First come named turns, each shown by rows before and after it. For each pair of rows after them, which turns, in which order, take the first row to the second? The first pair is done for you.
J711:
[1.85 1.01 -3.11 -0.55 -2.12 -3.25 4.42 2.41 -0.68 -3.61 -3.13 0.87 -1.25] => [3.62 2.89 -3.25 -1.69 -2.08 -4.02 1.50 2.46 -0.47 -4.21 -0.48 -0.07 -0.78]
[-4.64 0.41 0.73 1.97 -2.04 0.69 5.85 2.40 -3.10 -5.22 -4.59 5.68 -0.40] => [-2.09 4.04 0.71 -0.15 -2.76 -1.59 2.91 3.80 -4.08 -7.97 -1.74 4.96 0.16]
[1.76 1.83 -0.12 -1.75 -0.44 -2.26 -0.31 1.63 -1.57 -1.63 0.50 0.05 -0.14] => [2.36 1.61 0.01 -1.62 0.31 -1.58 -2.00 0.74 -0.85 -0.42 1.74 -0.51 0.13]
J312:
[2.92 -4.28 3.37 -4.41 5.43 3.05 -6.33 -0.63 0.88 5.35 -0.79 -3.71 0.41] => [-0.01 3.06 4.10 -4.53 1.20 -1.46 -8.04 1.17 -1.96 -4.04 4.57 3.03 3.40]
[-2.26 -1.91 -0.44 2.36 0.54 -0.83 -0.04 -3.54 0.26 -0.63 -2.12 1.92 2.32] => [-2.28 -1.98 -0.35 2.33 0.49 -0.91 -0.16 -3.50 0.18 -0.58 -1.99 2.00 2.22]
[1.67 4.41 0.65 -0.75 -1.87 -2.95 -2.37 0.98 0.14 -1.88 2.48 1.12 2.34] => [2.10 1.65 -0.13 -0.98 -1.32 -3.00 3.31 2.84 -0.77 -0.96 -4.27 -0.80 -0.35]
[-2.60 -2.04 -1.01 0.67 -1.55 0.00 1.74 -1.16 1.49 -0.61 -3.56 -0.26 -0.12] => [-2.05 -2.40 -0.79 0.84 -0.87 0.99 -1.51 -2.81 2.78 1.37 -0.68 -0.91 0.66]
J347:
[-0.37 0.62 -0.78 -0.20 3.50 1.63 3.34 0.30 -0.51 2.00 -2.09 -1.26 -1.97] => [-0.43 1.91 -0.95 -0.50 2.61 0.26 4.02 1.31 -1.67 -0.13 -2.53 -0.46 -1.89]
[-1.18 -2.95 2.39 1.91 -0.65 2.26 -2.77 -4.10 1.09 3.87 2.21 -1.60 -0.44] => [3.97 -1.83 1.34 -1.32 -0.69 0.07 -1.91 -1.07 -0.23 2.77 -0.21 -5.94 -2.27]
[0.72 -0.76 1.86 2.28 -0.07 1.18 0.80 -2.20 -1.62 1.72 -2.62 5.38 1.57] => [2.97 -1.90 1.51 1.37 1.02 1.84 0.51 -2.29 -1.00 3.79 -3.31 2.50 0.68]
J422:
[-2.09 -1.21 0.44 0.86 -2.33 -0.26 5.31 2.90 0.12 0.73 -3.69 0.47 0.42] => [-2.34 -1.44 0.55 1.02 -2.33 0.10 5.23 2.67 0.11 1.16 -3.75 0.54 0.44]
[-1.84 -0.16 1.03 1.51 0.70 1.17 0.67 -1.83 2.02 0.93 -1.37 -0.12 -2.11] => [0.75 0.73 0.59 -0.12 0.73 -0.27 1.10 -0.01 1.36 0.00 -2.49 -2.02 -2.91]
[4.26 2.89 -0.69 -2.29 -0.64 -3.15 -0.94 2.46 -1.17 -2.68 0.06 -1.88 -1.78] => [-2.77 2.28 0.61 2.04 -1.71 -0.99 -1.80 -1.01 0.06 -2.97 3.16 4.33 1.04]
[3.41 0.94 -0.01 -1.17 -0.40 -0.88 0.65 1.29 -0.55 -1.03 -1.07 -3.42 0.44] => [-0.70 2.01 0.83 0.81 -1.96 -0.91 0.38 0.30 -0.88 -3.31 1.24 1.30 2.14]
J592:
[1.56 0.30 2.14 -1.80 0.79 -1.51 -2.28 -0.73 -0.53 -1.69 0.24 -0.38 -0.67] => [1.50 -1.14 2.23 -1.54 1.67 -0.30 -2.20 -1.54 0.26 0.17 -0.11 -1.11 -0.74]
[3.58 2.73 -1.67 -0.62 -1.23 -3.89 2.51 2.63 -1.72 -2.57 -3.58 -0.71 -0.42] => [1.61 -3.03 -1.48 2.23 1.86 1.26 1.44 -1.98 1.97 5.39 -3.47 -1.92 -0.08]
[-0.29 -1.58 -0.58 1.22 -0.86 1.84 1.42 -0.66 -0.85 -0.36 -2.38 0.54 -2.47] => [-1.37 -0.93 -0.37 1.70 -1.43 1.65 0.90 -0.98 -0.86 -1.06 -1.39 1.97 -1.75]
[1.26 2.61 0.08 -1.42 -0.71 -1.64 -2.51 1.36 -0.41 -2.85 1.85 1.08 0.88] => [3.73 -0.39 -0.43 -1.83 1.30 -0.15 -1.52 1.02 0.65 1.11 -0.79 -2.82 -0.76]

(two turns a pair)
[3.68 1.00 -0.43 -0.07 -0.67 0.46 -3.33 0.16 1.31 -0.09 5.36 -6.40 1.42] => [-2.74 2.49 0.50 3.03 -3.75 -0.04 -0.36 -0.05 0.04 -4.89 5.62 0.84 3.48] : J312, J347
[-4.24 -2.73 -0.92 0.10 0.20 0.19 3.20 0.28 -3.08 1.50 -1.53 2.89 -0.03] => [-4.27 -2.99 -0.77 0.23 0.53 0.66 2.66 -0.28 -2.62 2.07 -1.08 2.69 0.07] : J592, J347
[-2.45 3.99 1.33 1.70 -0.45 -1.19 -2.35 -0.32 -0.25 -3.69 5.04 3.93 3.04] => [2.11 5.57 0.61 -1.30 -0.39 -3.18 -2.28 1.92 -1.27 -4.85 3.59 0.40 1.41] : J347, J592
[-1.42 -1.36 0.05 3.05 1.55 2.42 -4.06 -2.88 1.40 3.26 3.80 -0.34 0.38] => [-2.56 2.95 0.23 2.30 -1.52 -1.11 -2.49 -0.11 -1.26 -3.36 4.08 3.07 1.05] : J312, J711
[4.48 4.95 -1.79 -3.64 -1.14 -3.55 -0.91 4.27 -0.79 -3.47 1.71 -3.39 -1.65] => [5.92 1.53 -2.05 -3.40 0.86 -1.36 -0.82 3.16 0.77 1.17 -0.19 -6.61 -2.69] : J312, J711
[-5.19 -5.14 0.08 1.35 -0.12 2.36 4.49 -1.90 1.46 4.40 -3.70 -0.24 1.20] => [1.71 -1.59 -0.09 -2.23 1.66 1.37 -4.41 -2.19 2.63 5.61 3.10 -5.23 2.04] : J422, J312
[-0.76 1.69 -0.56 -0.85 -1.04 1.13 -5.26 -0.47 1.92 1.37 5.84 1.73 1.79] => [2.95 2.34 -1.15 -3.05 -0.82 -0.36 -5.22 1.42 1.19 0.71 4.72 -1.27 0.59] : J347, J422
[0.27 2.14 0.24 -0.14 -1.19 -2.19 -0.81 0.37 -0.86 -3.34 1.67 1.61 0.27] => [2.58 -1.71 -0.11 -0.48 1.23 0.47 -1.10 -1.10 0.98 2.19 -0.20 -2.65 -1.06] : J422, J422
[0.21 2.01 1.05 -0.21 0.07 -2.47 -1.12 0.08 -0.99 -1.03 1.16 -1.24 0.13] => [-2.17 1.07 1.27 1.12 -0.43 -1.91 0.75 -0.31 -0.99 -1.13 -0.03 0.61 0.16] : J312, J422
[1.04 1.62 1.09 1.03 2.29 0.31 -0.55 0.95 1.93 0.88 -0.01 0.62 0.74] => [0.99 1.59 0.96 0.83 2.12 -0.03 1.23 1.89 1.31 0.03 -1.70 0.65 0.19] : J312, J312
[-2.70 -2.99 2.42 2.38 3.51 4.61 -1.55 -0.06 1.55 0.89 -0.60 2.37 -0.50] => [2.46 1.72 1.39 -1.89 2.09 -0.19 -0.79 4.67 -1.44 -4.66 -2.36 -0.27 -2.03] : J347, J422
[2.49 0.59 -0.71 -1.27 0.65 -0.55 -1.70 0.64 -0.68 0.00 1.69 -2.07 1.04] => [-0.57 1.19 -0.44 -0.06 -0.89 -0.85 -0.28 0.44 -1.39 -2.28 1.89 1.36 1.82] : J312, J347
[-2.48 0.91 -0.64 1.29 -1.98 -2.17 6.57 4.13 -1.40 -3.03 -3.08 2.45 -0.59] => [-0.02 -0.50 -1.13 0.33 -0.70 -1.72 6.98 4.56 -0.98 -0.85 -5.08 -0.63 -1.90] : J592, J711
[-1.82 -2.39 -0.29 -1.49 3.49 0.23 1.46 -0.21 -2.86 2.30 -2.93 0.87 0.55] => [0.28 -1.89 -0.26 -2.47 4.38 0.54 -1.79 -0.87 -2.10 3.58 -0.54 -0.76 0.90] : J422, J312
